One vector is turned by the same rotation once a step. Each row is the vector after some number of steps, and that number follows the row.
The counts run from 0 to 730.
142 110 122 149 116 140 79 130 150 131 108 112 141 115 122 123 123 96
 123 140 130 149 134 115 125 129 139 141 126 129 150 134 -> 126
111 112 130 152 137 148 113 131 157 115 120 125 153 129 132 141 145 123
 110 122 142 130 153 123 154 136 121 123 118 110 158 143 -> 629
122 138 111 147 119 139 125 129 159 104 130 130 122 116 122 136 115 97
 154 120 150 129 147 110 150 104 123 131 119 140 151 141 -> 559
146 120 126 160 139 153 112 151 154 121 134 141 167 134 117 122 116 129
 125 121 142 113 150 122 136 125 141 110 137 122 142 111 -> 135
114 131 139 148 146 136 121 137 176 116 138 156 113 131 132 128 139 123
 136 122 146 130 143 136 121 90 120 116 130 115 151 124 -> 165
146 118 126 120 119 136 98 117 164 104 153 107 122 111 128 129 111 116
 129 126 144 117 145 109 135 114 126 136 116 119 159 143 -> 516
134 111 144 160 114 156 97 134 154 134 125 123 155 135 126 133 115 110
 127 128 136 127 144 113 123 120 143 136 146 138 159 123 -> 691
143 112 133 160 135 135 114 117 169 118 136 144 108 129 121 124 121 120
 147 99 139 109 134 125 132 99 127 126 131 131 143 123 -> 602
121 100 144 165 117 144 100 125 153 114 116 115 142 122 138 119 116 108
 119 124 126 129 142 114 132 116 131 140 135 126 164 136 -> 319
104 119 125 159 142 145 125 149 163 145 128 126 140 119 108 148 145 105
 125 135 144 148 146 117 126 131 132 123 127 128 154 128 -> 553
115 118 110 172 137 117 125 139 146 111 133 99 150 113 133 99 123 130
 117 125 139 138 139 110 137 107 114 124 133 113 150 141 -> 11
144 125 124 158 136 117 120 129 159 140 115 133 123 125 98 116 131 103
 143 115 145 142 121 126 147 124 132 116 140 115 148 163 -> 482
144 115 137 163 130 127 98 117 158 112 123 156 126 116 121 105 123 118
 144 114 137 113 143 130 136 104 122 120 123 132 137 115 -> 230
123 131 117 144 126 145 131 141 159 130 131 125 137 142 100 131 118 101
 139 128 155 136 136 116 151 136 141 117 144 116 156 159 -> 376
121 134 133 130 141 127 126 139 166 144 164 137 125 99 109 119 127 126
 125 109 162 131 141 116 140 124 131 112 149 104 152 137 -> 536
149 125 129 162 125 120 113 108 150 138 140 128 115 136 112 97 122 114
 156 108 151 141 142 124 141 138 132 122 144 126 143 145 -> 290
138 123 116 167 130 111 130 129 149 115 150 101 147 109 111 102 106 126
 122 131 137 141 138 109 149 131 132 121 133 125 146 145 -> 577
134 137 105 134 135 137 114 150 147 135 141 105 143 134 119 121 125 127
 132 120 162 126 138 111 130 113 112 120 125 97 148 164 -> 387
129 116 104 159 145 125 112 136 151 115 143 103 135 117 136 126 136 139
 120 124 138 162 151 124 136 143 122 116 116 103 144 136 -> 640
142 118 110 139 115 137 97 127 148 127 133 119 112 112 125 100 114 108
 133 108 154 141 138 111 144 141 146 134 147 113 143 125 -> 621
156 117 136 160 130 131 92 109 164 115 130 142 121 131 121 111 125 116
 148 113 143 115 144 130 140 113 125 124 130 138 134 111 -> 603
122 124 141 140 144 119 111 109 164 119 157 123 127 114 135 93 149 136
 117 123 150 144 153 128 143 135 119 119 133 106 142 133 -> 161
126 134 107 148 122 141 89 145 139 135 128 114 148 113 135 112 135 109
 140 133 150 146 162 106 119 127 116 138 121 127 140 135 -> 563
121 120 140 165 123 134 108 138 154 146 116 161 134 99 125 129 133 111
 146 112 135 137 149 124 122 115 123 129 125 126 152 145 -> 542
130 136 126 148 150 122 114 136 169 114 150 131 118 141 132 110 139 136
 139 135 143 142 145 133 113 92 115 114 124 115 139 126 -> 656
141 128 133 131 134 131 96 135 163 141 143 138 111 126 134 118 132 136
 127 114 160 143 137 129 128 117 131 110 143 88 150 153 -> 344
139 123 119 139 140 157 98 129 166 109 128 124 149 157 123 132 134 114
 124 128 153 111 150 124 146 117 123 123 125 127 139 117 -> 315
147 111 145 147 115 137 110 114 151 119 144 123 136 125 126 105 102 122
 123 119 140 126 140 115 149 135 145 125 150 114 159 143 -> 514
139 116 116 169 130 115 124 119 153 111 141 97 147 116 116 122 117 119
 126 139 130 147 144 111 149 135 127 123 113 129 152 144 -> 576
153 124 107 153 138 126 95 119 153 113 130 125 120 136 105 103 135 97
 153 130 141 133 145 124 136 124 120 128 120 140 126 111 -> 486
156 129 128 155 144 131 94 151 153 139 126 135 166 135 117 127 129 136
 128 135 138 126 143 127 124 111 119 105 122 116 142 145 -> 210
138 123 125 144 133 140 112 134 162 94 133 135 131 137 124 133 119 108
 151 140 129 129 150 129 133 123 124 119 85 119 152 154 -> 80
142 109 142 145 125 121 113 127 146 136 138 126 133 123 104 98 107 112
 142 121 131 117 131 120 137 121 127 121 128 112 159 170 -> 589
142 124 132 164 132 140 117 141 153 111 126 138 154 146 112 113 107 108
 145 152 130 136 140 129 126 119 144 113 128 123 156 137 -> 572
147 112 135 162 144 114 109 119 159 127 121 125 135 124 115 121 133 136
 124 111 135 127 123 131 154 117 115 110 124 110 147 161 -> 33
125 113 144 153 129 132 108 134 146 144 155 141 139 87 112 119 122 114
 137 125 129 129 159 115 120 139 130 127 118 127 153 131 -> 158
124 109 129 155 125 132 102 132 153 131 156 101 127 111 130 116 124 118
 132 147 131 160 155 118 102 137 136 132 115 120 157 138 -> 84
